(in the rows, 128 means zero)
One turn sends every row of this set to another row. A few are shown first. Where does it send the rows asked after them?
Vonir: [164 120 151  90 130 142  92 134 115 137 139 146]
tilu: [132 113 113 115 107 113  98 133  91 133 121 157]
dis: [147 139 141 128 117 162  94 143 118 123 113 153]
zogor: [127 135 112 107 116 109 123 142 129 128 127 174]
vaseb: [143 121 129 113 128 150 105 163 136 141 146 157]
rekif: [128 131 129 129 116 151 115 141 107 133  97 149]
Nada: [155 110 128 103 152 133 108 133 135 144 116 171]
Rasul: [144 139 122 117 136  87  99 137 112 139 121 151]
delud: [144 138 114  96  96 120 116 137 121 118 134 161]
zopif: [128 113 126  99 110 142 100 149 112 143 151 157]
disif: [150 132 147 119 152 154 126 144 113 140 143 159]
Rura: [143 133 129 105 147 112 101 132 103 149 155 151]
vopin: [157 127 129 115 115 104  97 149 116 135 108 132]
Fivok: [121 138 107 133 114 142 110 136 100 131 125 163]
Fet: [143 127 129 107 110 149 118 150 113 122 122 127]
pim: [137 116 143 110 122 156 110 160 139 145 128 161]
bok: [137 143 142 137 143 129 111 131  98 139 104 165]
guz: [142 145 143  98 103 110 101 138 107 129 145 162]
pili: [142 134 114 112 123 134 148 138 117 135 139 155]
lufo: [147 157 134 135 124 119  90 129 102 125 110 159]
Lodu: [149 135 163 125 122 136 108 159 131 144 127 171]
topo: [151 137 126 109 144  95 102 135 128 133 117 160]
Lozak: [172 122 142 104 143 135 100 126 123 140 134 178]
tafar: [151 132 157 125 134 111  93 132  96 142 129 179]
niri: [136 119 134 104 119 140 112 158 146 134 119 170]
dod: [123 138 126 135 115 126 112 135  96 136 100 164]
beko: [139 133 140 132 144 155 118 136 108 140 102 151]
Tise: [151 103 120 116 132 126 106 124 106 156 123 185]
Gulu: [145 131 120 117 134  91  89 144 114 138 136 160]
gagak: [164 115 141 105 153 131 104 121 121 151 120 170]
suf: [128 141 118 105  99 124 126 141 121 124 128 164]
vorur: [143 131 121 140 150 152 100 123 101 142 125 165]

Fivok moves to lufo
Lodu moves to pili
bok moves to beko
Where do these go?
tilu moves to tafar
pim moves to suf
Gulu moves to Lozak
Nada moves to niri
Vonir moves to zopif

One turn sends every row of this set to another row. A few are shown first. Where does it send the rows asked after them?
pevu: [129 121  87 123 113 129 120 114 117 118 130 120 109 120 115 132 125 132
 127 159 127 153 140]
suro: [135 122  88 129 119 134 128 142 124 121 137 134 115 116 131 139 125 122
 112 153 139 157 123]
Betu: [135 141 116 125 122  93 149 128 104 109 125 134 130 123 122 127 120 129
 152  99 125 112 152]
mar: [128 141 118 128 123 103 139 116 109 110 120 124 134 113 110 107 138 123
 149 110 125 110 163]
Rasen: [136 102  96 117 116 123 115 144 114 117 133 117 125 131 124 152 124 140
 132 132 116 163 145]
fad: [130 133 121 138 132 111 138 116 109 102 124 134 133 113 117 111 134 144
 144 100 106 125 161]
disu: [136 146  84 133 116 135 126 132 115 118 130  94 116 120 111 143 120 108
 138 147 135 136 130]
lobu: [131 140 124 140 121  99 139 132 112 114 121 119 140 117 117 120 121 118
 160  88 121 135 155]
bavaf: [132 134 123 126 102 148 139 177 120 108 137 142 111 134 103 126 104 138
 128 146 124 131 133]
tagi: [120 130 129 124  96 151 133 177 114 118 132 127 118 128  89 117 118 130
 134 143 128 147 140]
fif: [154 124 111 130 119 142 119 140 130 105 122 106 127 132 100 141 134 121
 124 157 138 151 146]
dume: [134 131 136 169 111 153 147 159 127 129 129 122 116 115 115  99 119 116
 139 127 116 135 142]
pidaf: [130 104 139 136  92 129 147 158 120 138 127 140 115 128 118 101 115 130
 143 129 128 148 151]
gotup: [122 130 121 128 111 155 126 166 130 115 132 129 122 124  91 107 132 129
 123 158 120 133 147]
kinup: [141 111 107 116 102 132 125 148 113 117 130 121 120 130 115 147 123 124
 127 144 147 171 137]
Mefi: [146 130  94 120 109 126 130 155 123 118 129 116 123 131 117 153 121 109
 128 148 152 142 129]
guvi: [132 131 119 140 134 102 134 118 122 105 122 136 136 115 122 113 131 134
 147 100 105 132 165]
lam: [140 124  76 120 132 121 122 143 131 118 130 115 125 125 129 151 127 121
 125 146 120 124 138]
tete: [122 140 122 138 113 100 145 120 105 116 124 134 128 112 121 115 117 129
 155  92 124 146 149]
gazo: [143 128  89 133 119 130 125 160 111 118 138 104 123 128 130 165 114 119
 134 120 116 148 124]
Ged: [133 151 119 156 131 111 141 118 116 106 122 116 136 109 114 114 123 120
 154  95 113 129 153]
mub: [145 115 105 130 122 138 116 161 127 120 129 100 137 123 115 147 141 109
 125 134 135 163 140]
femen: [134 139 120 131 121  95 136 112 118 109 117 128 135 120 111 112 124 127
 154 112 125 122 167]
lok: [133 151 118 143 124 112 152 113 100 101 126 135 119 115 119 117 118 136
 147 103 118 122 145]
lil: [121 143 115 140 115 159 137 173 127 114 138 132 115 120 101 112 122 121
 120 149 117 127 125]
vota: [148 123 137 144 108 135 144 150 136 124 118 129 119 135 105 104 119 127
 141 149 124 112 167]
vifos: [125 132 113 136 130  99 148 125 104 113 131 141 129 107 133 113 130 131
 141  94 114 124 145]
Kevet: [144 108 128 146 125 133 144 161 144 126 127 144 124 130 128 105 124 133
 130 137 107 115 161]
Vomu: [132 137 132 135 123 107 142 133 100 105 124 120 137 118 111 123 131 130
 155  89 115 128 156]
munar: [133 128 100 143 112 145 122 132 103 113 132 102 113 118 110 143 120 134
 134 133 119 174 131]
Sir: [123 127 116 113 109 136 131 185 132 120 136 131 125 131 104 120 121 120
 130 149 130 117 139]
gare: [147 131 134 159 106 139 161 167 124 125 131 138 112 132 125 119  98 126
 141 123 121 124 138]
gute: [121 136 109 144 130 101 142 118 118 116 129 139 130 104 130 105 125 126
 143  97 113 138 149]
Peb: [133 146 109 132 122  92 148 123 118 112 124 135 128 119 125 121 110 123
 154 105 127 116 150]
Tumol: [122 119  82 128 122 129 117 143 116 130 132 101 128 109 123 136 138 109
 132 133 124 158 131]
dulog: [139 150 117 153 130 107 145 117 114 100 125 135 125 118 124 122 109 132
 149  99 112 121 148]
Gop: [141 132 125 142 101 126 154 165 132 134 124 130 116 133 119 113 108 107
 144 139 138 105 147]
veko: [151 130 101 140 116 143 135 152 116 109 138 128 113 127 127 156 107 126
 120 137 133 157 120]
laro: [111 127 109 121 105 143 136 181 124 128 140 141 115 118 111 108 119 122
 124 145 130 134 123]
Zezo: [134 112 137 146 109 136 141 176 131 139 129 119 133 123 116 104 130 110
 144 117 120 137 153]
risu: [156 131 100 134 118 136 121 133 116 101 129 107 116 141 110 159 112 139
 136 147 119 142 145]
soz: [119 140 120 131 113 104 146 119  94 114 126 131 124 109 114 108 128 126
 151  98 128 134 147]
biku: [126 112 120 142 108 131 150 149 131 139 129 150 112 116 131  92 120 126
 129 140 125 128 145]
sakop: [129 126 124 129 118 154 127 196 129 115 137 123 131 129 101 126 127 124
 126 134 111 130 138]
roz: [143 134 100 152 130 156 124 144 125 109 131 110 120 114 117 139 134 115
 114 144 126 163 125]
lir: [153 115  96 136 136 144 120 149 134 107 130 125 126 127 126 146 133 130
 108 147 118 148 138]
vir: [125 119 119 127 120 151 130 182 128 112 142 145 119 125 111 119 120 141
 118 141 106 138 137]
Paliv: [128 149 118 147 136 111 145 128 108 108 126 122 135 107 119 114 135 119
 144  94 113 114 147]

mub moves to Mefi
munar moves to risu
Where do these go?
Ged moves to femen
soz moves to lok
Zezo moves to Gop
gotup moves to tagi

